In the data rows, the value 128 means zero.
Some points:
141|110|120|142|115|104|141| 93|116|142|135|133|121|139|125| 99| 76| 94|124|128|132|127|121|124|120|151|103| 86|128|123| 64|112|137|143|146|121|102|125|105|131|109|147| 86|113|112| 85|118|168|154|148|119|132|172|103|121|103|162|117|110| 92|114|101|150|138
127|111|119|117|135| 83|169|100|140| 92|119|128|147|104|107|119|141|170|109|105|121|150|139|145| 79|110|137|145|102|134|195|110|126|132|100|184|118|142|157|136|143|132|100|124|137|132|137|150|165|151|126|145|136| 71|120|119|107|106|122|133|120|158|110|132
159| 99|139|137|118|173| 90|128|132|142|102|110|102|157|119|117|112|101|156|185|113|141|127|130|141| 82|128| 85|136|138| 89| 91| 95|154| 80|111| 82|104|153|118|151|147|117|143|143|140|105|137|106| 86|128|143|139|123|103|104|134|139| 88|132|155| 92|179|116
141|113|168| 87|119|164|132|132|124|150|166|162| 96|124|156|120|127|120|121|112|136|102|127|148|116|137|113|103|115| 95|117| 93|168|121|112| 97|137|100|177|117|140|157|133|104|107|110|132|126|141|165|157|133|113|140|105|121|103|153|144| 96|110|134|129|130
133|129|119| 99|109|113|120|139|157| 96|165|120|111|114|120|139|159|136|110|102|116|138|111|129|165|141|106|160|175|150|156|126|123|139|146|163|111|175|149|152|171|185|133|113|134|173|157|142|124|125|159|155| 93|177|156|147|143|137|123|115|138| 99|102|121
108| 85|186|159|174|176| 91|175| 97|135| 62|197|136|192|152|113|120|154|218|152|109|110|130|106|132|206| 62|155|117|108|106|117| 52|125|172|201|177|202|160|141|102| 97| 71|119|152| 64|230| 94|158|160|134|133|135|147|176|155|162|194|118|141|171| 76| 81| 83
135|151|125|150|127|127| 99|108|124|135|115|127|123|165|129|110|145|120|139|146|121| 90|115|152|112|122|150|102|118| 74|107|115|162|127|101|111|105|135|124|153|168| 84|160| 93|125|113|146|131| 99|136|176|120|145|153|141|142|110|115|146|122|116| 68|163|153
137|110|156|139| 86|137|144|110|107|120|105| 92|158|143|120|155|179| 88|126|141|116|135|141|122|153|143|124|104|136|144|153|121|137| 94|145|116|147|129|147|140| 93|107|159|136|104|134|109|151|129| 96| 90|106| 76| 85|163|154|131|108|149|126| 95|123|109| 78
105| 94|128|122|157|133|121|112|127|120|132|150|162|120|114|142| 62|116|122|140|115|147|125|102|121|146|121|104|135|154| 93|137|123|126|109| 77| 97|162|130|151|123|109|122|110|166|105|114|187|130|147|129|122|154|132| 93| 94|113|163|124|142|155|154|133|114
141|125|123|116|113|130|141|148| 87|121|120|106|134|124|163|117|162|126| 83|145|154|171|117|125|129|119|113| 83|155| 94| 80|130|122|162|154|143|152|103| 96|140|124|164|154|100|129|159|114|167|124|111|125|102| 94| 90|138| 94|146|147|119|127|133|132|129|116
164|171| 78|129|145| 99|140|155|130|123|145| 74|117|114|147|142|183|131|105| 81|105|127|140|105|119|115|169|100|156|141|119|146|138|162| 98|126|118|114|104|110| 92|118|136|142| 93|129|111|116|132|152| 99|152|128|144| 97|131|104| 62|136|110| 85|131|168|111
115|161|128|133|122|176|154| 96|146| 96|112|122| 90|106|105|129| 68|125|109|119|107|121|125|155|125|105|149|142|105|143|128|139|113|105|134| 95|110|159|113|149|173|150|124|128|183|100|163|119|108|118|100|147|119|127|103|169|154|149|188|129|154|162|124|134
 81| 99|102|169| 85|129|130|145|159|121|152|145| 99|147|122|109|111|130| 96|160| 98|109|147| 95|109|121|103|123|138|135|106|105|145|102|132|152|110|114| 99|149| 94|117|105|153|158|106|141|148|121|157| 98|120|135|156| 97|113|125|129|129|155| 99|149|152|146
136|147|173|132|149|144| 99|126|104|101|165|165|117|142|119| 97|153|140|119|141|181|111|173|168| 62|154|138|105|107|126|137|105|141|140|152|121|125|157|111|106|149| 57|166|140| 73|133| 86| 97|108|121|118|126|162|155|113|125|129|100|104|171|130|134|160| 89
116| 78|118|123|156|125|121| 86|127|140|148|143|121|123|124| 98| 91|131|125|127| 97|122|112| 86|105| 91|119|119|135|100|157|119| 97|137|133|132| 90|113|141| 74|150|129|137|160|168|148|159|100|134|113|145|143|125|119|162|164|125| 90|159|120| 97|152| 84|137
154|190|113|121| 87|107|102|115|119|153| 85|133|126|104|113|120|139|160|130|130| 99|139|149|174|116|131|105|128|151|133|151|154|130|141|138|172|156|130|165|122| 95|165|174|126|145|122|138|132| 78|116|114| 83|152|122|152|133|127| 88|105|140| 79|150| 89|124
123|200|113|175|121|105|144|118|106|104|155|128|118|101|146|124|132| 97|143|160|113|125|124|110|142|150|144|145| 84|122|132|128|123|113|125|146|113|176|155| 98|184|173|168|133|138|129|115|102|165| 92|106|132|106|104|163|134|135|122|144|142|123|148|109|135
125|148|138|102|132|152|120|147|164|131|136|126|181| 93|137|170|159|147|141| 84|113|150| 82|112| 82|106|122|113| 95|142|175|123|164|143|164|143|154|143| 93|184|146|124|120|194|116|142|122|136|132|148|136|165|117|141|165|107|106|143|107|177|112|130|114|135
143|105|179|151|109|118|116|153|162|122|128|127|136|125| 93|157|121|150| 96| 86|116|172| 90|133|111|120|128|165| 88|129|149|129| 92| 95|123|151|114|124|111|145| 82|141|160|127|120|169|129| 97|116|171|128|118|133|101|149| 87|100|130|125|188|131|106|106|162
123|122| 67|175|140|149|181|144|172|141|133|134|136|147| 93|133|114|166|142| 94|133|136|115|114|129|156|200|119|122|141|116|156|131|125|114| 94|137|124|133|151| 94|144| 73|128|113|135|130|121| 98|152|144|102|136|159|128|108|124|129|113|139|106|137|126|112
155|140|131|119| 56|104|125| 96|117| 83|155|110|163| 93|165|143|138|123|169|172|170|150|111| 75|163|144|136|138|131|105|137|146|104|130| 94|118|199|115|109| 89|140|172|163|140|156|118|143|139|116|117| 61|131| 82|118|113|178|118|139|150|119|149|111|135|136
144|107|124|134|115|159|133|147|104|114|173|113|125|130|127|108|115|108|146|118|124|111|126|157|182| 91|104|120|148|115|117|157|123|149|141|134|154|103|132|137|113| 92|138|109|133|113|115|132|108|100|119|134|103|134|176|145|105|136| 98| 98|173| 97|139|145
130|175|128|100|115|125|138| 94| 92|134|126|130|129|120|154|110|134|124|121|131|157|112|150|108|125|135|108|117|153|114|116|112|109|105|116|126|153|119|140|130| 99|116|133|135|110|139|132|119|147| 97|116|114| 86| 86|158|135|138|123|102|153|162| 67|112|142
116|126|107|142|138|142|132| 94|100|135|124|109|112|144|143|120|111|118|109|149|164|109|186|135|175|111|135|118|115|102|113|118|129|127|118|131|106|150|137|111|157| 88|108|135| 73|129|152| 77|113|142|121| 94|180|153|155| 95|108|127|164| 92|171|144| 99|138
171| 86|104|119|144| 92|142|153|155|120|121|117|134|133|105|152|112|113| 68|153|129|144|120|164|104| 96|109|158| 99|141|148|160|120| 89| 84|109|164|100|106|101|162|193|136|106|102|130|188|130|141| 98|140| 96|154|104|156| 93|135|128|138|175|166|112|131|156
114|124| 94|131|137|118|162|161|186|129|106|108|132|142|119|118|124| 90|151|101|153|137|121|142|133|186|143|109|152|129| 90|131|135|124|127|159|116|116|124|104|108|122|112|136|135| 88| 94|135|116|122|128|149|183|144| 82| 99|124|131|125|123|140|116|118| 88
 99|143|160|131|137| 93| 99|135|103|121|103|115|122|106|163|102|202|112|132| 84|154|135|102|115|165|141|160|113|187|160|148|135|132|115|155|133|140|114|133|139| 92|125|113|133|120|103|125|152|112|109|103|125|156| 90|144|142|172|188|107|132|122|186|165|129
122|154| 98|134|140|118|136|148|133| 92| 88|145|144|140| 89|145|174|109|146| 89|147| 92|147|105|139|117|142|133|158|163|100|147|141|173|142|128|135|102|133|141| 91|146|127|165|141|113|128|118|123|123|152| 99|143|170| 70|133|135|118|119|104|153|158|135|126
165|128|151|102|181|114| 97| 88|128|163|146|141|105|108|164|104|123|113|149|117|119|111|126|127|131|116|133|163| 78|111|101|127|135|116|141|114|133|116|111|166|142|116|142|121|139|158| 96|163|135|113|133|117|103|182|112| 80|136|160|156| 83|114|127|112|148
124| 95|124|101|149| 99|119|119|148|165|116|127|104|132|123|127|134|142|166|110|120|128|142|118|188|144|106|125| 77|154|136|117|181|127|132| 94|130|100| 94|144|145|113|133| 68|148|122|133| 64|101|164|153|127|110|120|111|102|105|132|125|113|135|120|135|113
113|121|137|107|139| 98|149|106|116|107|122|103|153|113|150|120|106|108|120|158|120|170|125|152| 88|108|121|141|107|139|180|151|125|100|116|124|131|132|128|129|100|145| 97|144|124|160|137| 71|165| 97|161|108|134|120|132|137|140|116|117|115|123|144|128|180
131|125|163|149|119|137|124|164|120|166|116|168|138|103|148|152| 86|156|103|120|141|122|149|118|128|121|135|137|102|168|166|121|122|144|121|118|113| 93|130|118|109| 51|118|120|110|130|122|120|119|113|177|116|117|130|125|156|142|133|116| 86|112|121|119|108
 72|149|135|102|159|133|147|131|151|162|174|159|114|137| 83|155|130|118|144|143| 98|123|116| 94|114|137|115|115|108|142|164|175| 84|118|132|115|146|147|111|128|130|121| 95|163|125|145| 95|176|104|182|111|155|134|110| 76|141|119|159|162|119|106|134|141|136
136|145|135|105|146|169|108|143|140| 79|152|143|122|159|125|156|126|170|108|131|117|173|141|159|123|129|141|144|135| 98|154| 96|119|135|103|114|135|113| 86|147|127| 85|183|155|117|127| 72|167|169|129|139|133| 99|113|161|128|148|135|107|148| 96|121|139|188
 93| 97|149|116|111|132|140| 99|130|176|126|114|117|135|123|154|123|139|100|125|129|127|123|111|127| 93|145|156|123|115|129|145|127|125|154|127|141|134|175| 99|133| 55|103|151|135| 91|144| 94|168|109|138|146|106|148| 94|129|144|118|111|142|110|146|138|134
129|123|109|165|133|165|108|143|145|149|117|121|133|119|103|133|124|172|127|147|132|109|150|133|128|138|143|122|174|135| 95|157|157|157|113|131|125|118|118|119|108|158|128|113|147|140| 89|113|151|115|124|142|167|138|136|119|140|106|182|100|128| 86|144|131
158|160|124|127|124|125|148|119| 75|162|140|118|149|134|111|123|131|123|168|150|155|149|109|134|146| 78|118|163|178|125|120| 93|134| 99|142|131|113|134|124|160|126|136|158| 68| 75|122|134|135|126| 97|128|130|119|111|108|148|116|136|137|132|124|120|109|101
141|124|107|128|139|110| 72|166|127|119| 66|102|134|123|160|113|152|133|140|146|152| 93|130|177|156|126|170|133|139|136|148|130|133|152|177|129|114|142|118| 97|132|170|116|129|114|125| 76|118|121|155|158|135|110|108|121|138|105| 68|122|164|103|141|120|116
 76|110|113|129|125|129|149|128|125|108|132|100|162|135|107|123|116|124| 95|114|118|120|106|103| 99|130|115|179|135|151|111|155|141| 98|102|107|114|111|114| 78|158|119| 86|130|147|142|129|145|142|154|120| 94|141|140|119|138|118|164|110| 94|141|139|140|102
124|137|131|101|115|111|135|154|124|153|137|154| 99|130|153|149|102|120|144|128|126| 82|133|158|140|174|108|153|126| 91|117| 92|150|150|134|124|103|131|171|115|164|152|130|115|153|199|161|132|121|118|104|197|122|149|126|179|134| 84|119|132|169|195|144|139
There is one direction along which these points spread out most. Take the direction at right angles to it along which they spread out most. Go by this last direction. How far along it is each point below, from 0 to 99? 50 is the average, and the first point above lies past it. One standard deviation of the points above along it is 16.
130|175|128|100|115|125|138| 94| 92|134|126|130|129|120|154|110|134|124|121|131|157|112|150|108|125|135|108|117|153|114|116|112|109|105|116|126|153|119|140|130| 99|116|133|135|110|139|132|119|147| 97|116|114| 86| 86|158|135|138|123|102|153|162| 67|112|142 26
 76|110|113|129|125|129|149|128|125|108|132|100|162|135|107|123|116|124| 95|114|118|120|106|103| 99|130|115|179|135|151|111|155|141| 98|102|107|114|111|114| 78|158|119| 86|130|147|142|129|145|142|154|120| 94|141|140|119|138|118|164|110| 94|141|139|140|102 66
143|105|179|151|109|118|116|153|162|122|128|127|136|125| 93|157|121|150| 96| 86|116|172| 90|133|111|120|128|165| 88|129|149|129| 92| 95|123|151|114|124|111|145| 82|141|160|127|120|169|129| 97|116|171|128|118|133|101|149| 87|100|130|125|188|131|106|106|162 41
133|129|119| 99|109|113|120|139|157| 96|165|120|111|114|120|139|159|136|110|102|116|138|111|129|165|141|106|160|175|150|156|126|123|139|146|163|111|175|149|152|171|185|133|113|134|173|157|142|124|125|159|155| 93|177|156|147|143|137|123|115|138| 99|102|121 31
123|122| 67|175|140|149|181|144|172|141|133|134|136|147| 93|133|114|166|142| 94|133|136|115|114|129|156|200|119|122|141|116|156|131|125|114| 94|137|124|133|151| 94|144| 73|128|113|135|130|121| 98|152|144|102|136|159|128|108|124|129|113|139|106|137|126|112 79
123|200|113|175|121|105|144|118|106|104|155|128|118|101|146|124|132| 97|143|160|113|125|124|110|142|150|144|145| 84|122|132|128|123|113|125|146|113|176|155| 98|184|173|168|133|138|129|115|102|165| 92|106|132|106|104|163|134|135|122|144|142|123|148|109|135 25
131|125|163|149|119|137|124|164|120|166|116|168|138|103|148|152| 86|156|103|120|141|122|149|118|128|121|135|137|102|168|166|121|122|144|121|118|113| 93|130|118|109| 51|118|120|110|130|122|120|119|113|177|116|117|130|125|156|142|133|116| 86|112|121|119|108 56
129|123|109|165|133|165|108|143|145|149|117|121|133|119|103|133|124|172|127|147|132|109|150|133|128|138|143|122|174|135| 95|157|157|157|113|131|125|118|118|119|108|158|128|113|147|140| 89|113|151|115|124|142|167|138|136|119|140|106|182|100|128| 86|144|131 65
 93| 97|149|116|111|132|140| 99|130|176|126|114|117|135|123|154|123|139|100|125|129|127|123|111|127| 93|145|156|123|115|129|145|127|125|154|127|141|134|175| 99|133| 55|103|151|135| 91|144| 94|168|109|138|146|106|148| 94|129|144|118|111|142|110|146|138|134 54
124| 95|124|101|149| 99|119|119|148|165|116|127|104|132|123|127|134|142|166|110|120|128|142|118|188|144|106|125| 77|154|136|117|181|127|132| 94|130|100| 94|144|145|113|133| 68|148|122|133| 64|101|164|153|127|110|120|111|102|105|132|125|113|135|120|135|113 62
127|111|119|117|135| 83|169|100|140| 92|119|128|147|104|107|119|141|170|109|105|121|150|139|145| 79|110|137|145|102|134|195|110|126|132|100|184|118|142|157|136|143|132|100|124|137|132|137|150|165|151|126|145|136| 71|120|119|107|106|122|133|120|158|110|132 44
155|140|131|119| 56|104|125| 96|117| 83|155|110|163| 93|165|143|138|123|169|172|170|150|111| 75|163|144|136|138|131|105|137|146|104|130| 94|118|199|115|109| 89|140|172|163|140|156|118|143|139|116|117| 61|131| 82|118|113|178|118|139|150|119|149|111|135|136 20
165|128|151|102|181|114| 97| 88|128|163|146|141|105|108|164|104|123|113|149|117|119|111|126|127|131|116|133|163| 78|111|101|127|135|116|141|114|133|116|111|166|142|116|142|121|139|158| 96|163|135|113|133|117|103|182|112| 80|136|160|156| 83|114|127|112|148 55
105| 94|128|122|157|133|121|112|127|120|132|150|162|120|114|142| 62|116|122|140|115|147|125|102|121|146|121|104|135|154| 93|137|123|126|109| 77| 97|162|130|151|123|109|122|110|166|105|114|187|130|147|129|122|154|132| 93| 94|113|163|124|142|155|154|133|114 74
